In the data rows, the value 128 means zero.
Here are some points, one per row:
[110  65 150  80  91  60 129 140 116 130 109 157  91 137 131 174  78 141
 172 149 126 193 147 121  96 154  96 133 152 119 166 151]
[109 126 123 169 142 103  24 162 150 121 168  91  56 110 145 139 127 132
  87 124 154 108 149 140 161 128 138  69 121 108  83 136]
[ 74 146 150 174 189 116 101 151 135 144 156 148  88 124 117 135 146 105
 109 143 116 169 146 166 156 148 185 130 124 132 143 166]
[ 87 131 110 173 104 144 153 115 106 131 117  52 164  77 147 123  49 111
 130 144 112 116 204 135 118 138 113 111 141 194 162 123]
[145 138 204  81 115 146  92 202 185  91 153 136 198 123 146 101  59 133
 137 107 130 125  97 166 143  92 107  91 169 160 118 154]
[148 133 101 113 167 120 144 148 123  84 156 136 154 169 108 136 106 138
 147 127 136 107 108  86  90 123 106 103 142 105 139 157]
[101  91  62 125  63 205 107 122  89 138 150 119 107 139 128 128 134 154
 133 161 141  96 217  77 116 154 156 118 113 156 151  93]
[153  85 171 106  80 170 110 205  94  83 125 141 149 186  67 121 115 105
 109 154 170 193 153 138 190 103 149  98 163 142  97 134]
[145 201 122 143  99 135 140 105 164 112 151 175 120 125 138 133 137 180
 161  71 165 126 134 125 113 151 106  95 133 159  88 129]
[126 114 192 139 136 163 135 123 156 169 150 115 152 128 148  86 240 108
 145 146  90 142 138 125  98 166 145 108 162 193 220 161]
[ 46 130 137  87 179 141  82 138 111 132 107 136 137 142 108 115 101 154
 142 129 179 125 135 154 131 138  83 148 114  96 123 120]
[187 155 136  91 189 151 165 123 154 126 125 100 137  81 111 135 127 140
  90 168 108 102 120 139 160 106 144 135  98 162 106 135]
[129 162 171 207  83 123 114 111 107 164 128 158  81 113  99  52 102 137
 167 101 115  75 107 190 118  96 130 135 130 161 108 136]
[152 112 182 119 136  91 121 131  99 115 168 153  82 136 123  98 127 163
 143  43 123 167 105  79 114  92  97 146 163 157 107 113]
[132 160  89  99 114 123 147 122 106 128 120 129 136 115  81 139 110 129
 124 105 135  94 146  70 101 103 130 148  95 120 145  99]
[173 106 124 129 143 110 169 128 109  88 130 182  56 100 206 113 163  94
 180 134 122 151  58  75 147 126 129 152 150 110 159 112]
[112 118 123 195 126  87  90 156  98 123  74 175 172 149 101 123  97 118
 119 149 158  93  29 116 124 146 164 124 118 175 125 108]
[131 146 160 153 131 138 181 128 140  71 112 180 127 177 163 135  93 129
 172 177 166 118 148 132 151  88 157  92  68 153 186 142]
[125 157 170 111 137 144  99 110 124 139 156 129 179 155 196 189 162 117
 136  95 113 154 157  81 113 110 163 127 171 102 111 167]
[185 122 154 198 132 159 137 128  89 132 150 167 146 114  95 156 130  44
 136  93 144 134 147 161 127 127 112 166 155 117 165 155]
[155 149 159 114  68  60 104 158 160  84 174 133 145 121 145 170 136 122
  61 148 105 116  98 118  55  92 154 168 117 117 166  69]
[151  90 117 146 132 171  95 131 144 109 109 157 117 146 106 159 148 158
 153 112 112  98 127 133  79 139 127 114 129 109  86 118]
[136 163 139  92 140 154 145  84 143 142 169 124 122 125 127 134 106 184
 110 184  59 143 119 155 121  86 110 185 104 166 148 149]
[ 99 151 202  98 113 145 124 108 140 143 131  58  86 146 124 171 105  64
 156 139 131 178  75  93 198 155  91 154 154 172 141  80]
[ 76 122 169 108  68 117 126 160 216 105  72 138  82 106 113 138 171 162
 141 135 137 157 142 149 153 127 127  97 111 114 101  98]
[108 111  99 154  92 139 105 116 113 167 186 142 124 119  82  77 147 179
 121 117 211 110  87 103  92 144 151 153 162 111 177 104]
[117 112 116 163 153 142 159 156 115 186  99  73 177 184 140  98 161 101
 187 117 170 149 122 152 114  93 166 201  93 159 109 122]
[147 100 151 112 135 146 118 150 148 101 207 145  87 122  90 164 111  73
 148 106 135 155 131  49 132 115 104 147  77 133 134 148]
[129 135 128 112 105 141  80 174  88 167  97 102 140  83 151 118 131 136
  90 121 140 136 137 104 143 155 136 132 106 122 168  84]
[140 160 155  73 117 178  94 121 133  78  59 124 187 115 127 143 130 101
 114 194 127 131 124 122  89 150 102 114 140 131 149  53]
[130 154  96  85 127  92 140 146 110  91 134  81 144 155 143 108 108  66
 136 156 123 132 141 110 104 140 193 129 139 116  59 203]
[145 112 113 108 122 139 107  69 147 116 123 114 103 144 160 120 175 118
  77 109 173 149 107 160 127 158 157 130 142 151 121 166]
[117  92  99 155 142  75 130 142 100 122 143 101 120 142 170 173 142 110
 143  89 104 107 110 113 241 184 164 129 117 111 137 101]
[162 123 114 163  70 142 104 164  86 168  85 141 172 115 151 166 142 119
  99  90 141 158 177 170 151  99  30 137  83 191 136 180]
[139 187 125  95 119  92 128 130 128 147  99 152 154 141 143 101 176 140
 154 157 150 101 131 119 151 123 110 123  93  83  66 132]
[ 78 133 109 120 103 144 124  82 156 126 120 161 113  52 205 173 141 113
 116 133 166 127 106 165  97 160  51 117  96 116  84 160]
[118 163 119 109 191 171 134  91 140 119 154 120 147 140 138 168 126 116
 116  90 199 149  81 169 152 153 126 133 164 121 161 140]
[146 151 141 161 151 166 168 166 139 113 143  95 135  99 145  82 111 112
 123 158 157 152 109 112  91 123 148 167 103  64 116 140]
[144 131 152 153  74 130 180 129 127 145 142 117  89  55 124 141 136 166
 134 124 134 145  90 160 136 121 180 121 158 119 145 112]
[125  25  57 154 132 117 134 138 178 138 102  96 120 103 151 153 134 132
  62 159  98 143  77 123 162  67 151 105 125 111 140 148]
[145  64 148 116  79 114 160  66 163 173 144 149 122 160 112 157  90 134
 122  97 180  76 132 174 122 170 139 144 133 123 119 127]
[ 76 133 103 104 126 108  80 145 119 137 145 168 171  15 142  66 138  77
 119 160 121 184 101 134 157 155 140 134 160 152  58 141]
[110 164 124 148 144 171 142 232 106  79  84 138 113 116 109 150 175 151
  85 116 140  99 123 172 105 166 141 166 127 113 148 150]
[129 151  73 142 149 136 198 140 129 120 157 137 124 143 141  61 106 123
  96 121  59 173 119 125 148 144 145  94 129 129 117 122]
[143  69 172 105 139 127  98  93  87 113 106 123 112 176 101  93 126 171
 146  81 102 117 113 156 154 101 138 107  94  47 125  96]
[ 97  93  92 129 141  99 188 119 154 107  71 135 129 121 125 168 158  62
 177 133 220 117 119 126 128  78 117 175 139 120 135 120]
[166  85 129 122 183 172 119 121 137 127 112 157 115 136 154 101  87 186
 108 128 143 101 157  97 185 145 121 153 140 135 121 128]
[ 95 133 107 119  82 150 162  84 113  45  84 139 144 170 118 145 157 126
 177 119  60 132 116 184 111 106 200 123 117 124 105 112]
[150 155 117  84 102  98 135 150 152 129 123  86  59 175 140  99  93  95
 155 122 123  86 127 143 133 193 134 170  89 186  61 150]
[ 75 139 117 156 137 172 126 114  67 134 101 161  95 151 116 149 127 118
 121 111  99 110 100  81 136  97 105 130 169 145 123 183]
[118 124 152 149 141 143 188  87 120 111 110 133 130 119  84  74 143  59
  66 118  91 130 133  89 191 171 140  97 100 106 115  89]
[152 115 101 130 140 149  96 158  96  88 126 118 159 102 138  99 121 140
 149 132 113 113 139 136 142 176 142 130 193 153 156  61]
[120 131  89  44  90  90 122 100  82 100  93  80 112 126 183 116 121 190
 146  93  98 171 140  75  97 106 149 107 120 176 137 160]
[130 143 130 181 126 164  65  94 126 112 113  99 145 110  83 130 117 115
 154  72  67  96  90 138 104  91 128 132 141 118 146 135]
[134 125 110 145 126 101 136 153 136 196 118 170 124 116 128 159 121 180
 160 156  95 106 134 120 129 144 189 116 170 185 130 123]
[138 178 128 204 105 132 136 168 143  93 175  74 146 146 168  96 144 189
 102 105 120 158 158  90 132 186 112 217 155  87 147 102]
[ 80  85 120  52 183  92 113  93 130 133 132 108 225 135 127 143 176 140
  94  90 155  95  88 141  99 147 121 131 114 188 161 129]
[182 158 123  78 176 153 131 150 136 132 146 126 149 112 115 119 119 111
 138  93 154 114 142 114 140 111 137 155 110 124 114 115]
[120 125  91 144 103 152 160 136 146 113 139 133 159 124 144 110 124 131
 140 105 144 129  93  87 117 126 142 137  79 137 143 168]
[103 148 159 110 159 108 108  70 179 124 106  95  90 103 114 131 172 161
 171 134 131 126 135 104 116 154 126 140 117 178  98  68]
[ 95 116  59 132 121 146  90 107 109 107 194 124  94 155 113  86 101  76
 106 149 149 164 129 139  79 117  89 149 158 121  96 132]
[ 93 109 132 114 157 158 125 150  83 148 114 155 123 102 151 159  98 126
 176 128  86 101  87 116 101 114 152 192 170 110  81 166]
[119  76 104 150 126 111 192 152 149 175 148  92 150 150 141 118 137 100
 124  81  55 151 141 192  68 136  54 136 165  93 128  55]
[127 182 130 143  85 170 166 101 126  99 151  81  99 177 160 156 147 112
  89 107 184 182 138 159 128  72 172 107 191 152  68  83]
[ 74 186 103 171  93 128 143 132 138 158 144 181 137 138 157 189 120 151
 108 136  92 139  84  78 166 164  97 139  82  88 135 103]
[131 167 129 110 126  87 136 147 139 168 111 124 117 214 133 135 141 134
 100  93 140 111 162  91 119 116 112 134 145 100 119 111]
[ 96  77 102 135 111 128 104 116 187 100 158 195 139 114 101 137 198 100
 135 113  65 139 200 111 144  67 156 170 105 141 122 126]
[ 95  83 143 143 135  97 115 102  53 148 179 143 174 110 150 103 101 154
 132 118 145 155 106 150 172  98 181 110  75 118 131  71]
[214 126  94 131 115 179 114 133  95 182 104 172  99 111 157 155 119 120
  83 132 107 165 137 135  98  82 113 105  85 146 107 116]
[128 140 153  90 156 140 114 129 155 198 206 129 124 102 130 101 115 103
 134 156 135 131 179 143  81  87 185 143  39 100  94  97]
[145 146 125  92 125  95 187 139 169 155 155 154 180  81  90 162  96 149
 123 102 111 134 124 125 146 140 137 137 167 158 120 131]
[148 185 123 156 169  66 107 124 106 158 120 154 113 167 201 103 164  79
  76  93 119  28 157 134 132  96 106 101 128 168 143  87]
[117 137 178 150 106 138 163 117 111  91 138 156 129 143  61 176 109 131
  97 165 129 122 153 139  75 191 138 112 165 130  90 129]
[110 112 139 120  91  46 145  86  83  77 141 163 169 144  65  58 165 107
 100 141 133 167 171 112 125 160  71 171 106 143  79 132]
[ 71 147 135 100 107  98 127 166  82 101 161  87 160  58  97 184 173 129
 179 107 100 107 163 174 171  92  70 148 117  77 119 126]
[ 78 119  93 176  87  87 145 122 130  90 178  95 168 131 129  96 110 132
  96 116 121  73  61 149 129 137 112  55 126 142  96 181]
[156  95 203 127 176 101 132  98 115 124 147 159 150 158  97 154 111 149
 111 143  96 176 129  98 106 186  98  77 124 142  81 142]
[136  85 153 153 133 136 186 173  87 153 119  62 112  97 110 136 144 181
 131 101 137 132 157 125  89 166 100  91  97 110 118 154]
[185 135  96 118 115  99 155 196 120 126 115  99 129  83 123 100 144 177
 144 154 162  97 109 102 115  68  52 112 153 153 127 162]
[178 103 134  99 111 132 183  83  98  95 150 153 114 122 104 169 119 123
  70 125 138 122 112 155 133 155  97 131  78 170 126  96]
[ 99 176 171  89 166 122 203 147  68 122 113 105  75  96  79 111 123 149
 106 105 115  86 130 147 160  64 139 106 113 143 133 148]
[153  85 168 107 138 137 136 120 132 160  85 148 140 133 166 123 144 104
 131  97 130  95 127 111 103 150 123 105 154 122  79 127]
[ 72 106 154 146 151 156 120 148 116 134 190 137 106 176 129 171 152 107
 126 184  84  32 154 106 121 156 113 110 120 148 123 170]
[168  55 142 113 111 158 113 131 106  89 178 114 118 167 164 132 160 157
 121 182 127  94 108 187 173 153 107 186  94  99 153 156]
[155 158  73 145 122 106  85  53 119 164 135  99 118 178  68 123 138 139
 155 236 109 119 105 123 187  75  65 142 199 147 137 115]
[ 73 135 165 107 126  91 148 126 181 147 107 136 107 102 111  98 116 138
  68 138 138  99 159 109 121  99 138 127 177  52 138 133]
[144 142 110 128 103 131 134 134 116 137 124 105 133 132  93 135 160 121
 141 187 165 135 128  96 168 144 110  96 140  84 126 147]
[148 128 114 113 134  81 118 158  93 155 116 117 120 150 143 108 148  72
 101 168  91 100 111 165  88 120 111  67 165  77 172  90]
[ 83 135 140  98 111 134 119 160 149 143  79 180 122 139 179  77  43  74
 142 125 110 113 160 135 148 146 147 135 137 107 161 100]
[157 158 157 106  66 156 111 102 135 170 144 114 158 110  79 113 182 109
 177 112 167  97 146  80 144 133 148  34 105  93 200 166]
These points spread out most along one direction. How far along it is each point below, from 0 to 99? The average is 50, and the first point in the table lies past the average. One standard deviation of the points above along it is 16.
[114 119 138 205 199  94 155 144 147 157 133 100 144 125 101 162  79 123
 192 151 145 175 174 120 104 143  84  78  98 136 163  90] 47
[132 111  74 112 105 177 117 108 213 141 108 103 170 144 103 139  58 102
 118  39  89 117 136  97 194 116 115 114 151  89 124 133] 49
[119 119  89  82 216 146 172 137 111 113 164 172 105 137 134 151 138 183
 127 125 148 122 188 177 134 111 120 100 203 110 136 106] 55
[115 104  89 103 134 164 145 107 146 169  94 163 111 121 133  55 136 146
 155 167 131 164 135 147 131 132 111 136 153 107 131 141] 47
[195  98 130 144 126 129 112 148 179 153 110  71 113 118  74 160 112 122
 130 155 127  91 106 136 105 125 144 195 110 132  92  86] 51
[149 165 144 108 102 193 128  89  90 170 140 118 130 145 153 106 131 125
 174 144  77 145  56 166 111 166  82  98  86  50 134 135] 47
[108 170 152 117 142  96 106 102 143 138  75 139 119 195 100 133  99 176
  49 124 127 204 125 153 133 101 129 169  87 133 199 186] 62
[208 165 103 197 178  66  69  26 116  57  80 133 135  38 121 129  96 116
 157 102 105 119 212 158 129 173 142 175 130  74 150 166] 42
[125 126 159 130 127 100 122  92 104 166  92 102 130 123 157 168  74 116
  82 149 169 128 129  93  84 112 189 105 140  67 108 164] 53
[117 112 190 174 111 126 114 112  89 131 104  21 124 114 156 140 119 160
 140 152 116 138 153 124 129 119 127 155 147 120 130 141] 42
[105 101 180 173 107 138 168 106 204 104  96 127 150 161 171  59 142 152
 120 138 110  97 129 106 151 121  87 155 140  98 101 191] 51
[183 123 103 129 107  55  99  99 160 127 176 122 125 130 170 123 131  97
 188 158 127 118 157 198 139 143 134  82 143 122 191 173] 40
[146 176  86 160 133 112 106 159 133 125 151 134 186 166 132 150 136 193
 186 146 120 162 122 158 130 152 150 125 102 118  94 108] 46
[ 95 106 139 171 179 144 105 106 172  26 123 110 131 119 185 113 115 136
 148 141 152 141 114  95  85  56  80  60  93 150 131  67] 54
[101 145  70  92 145 127 101 176 168  96 102 124  38 142  70 104 129  87
 138  67 107 164  94 157  81 177 143 109  91 152 196 158] 49
[157 130 106 178 168 114  93 150 152 157  81 112 132 147  84 139 204 131
 126 125  98 203 108 120 131 147 133  77 142 131  85 141] 45
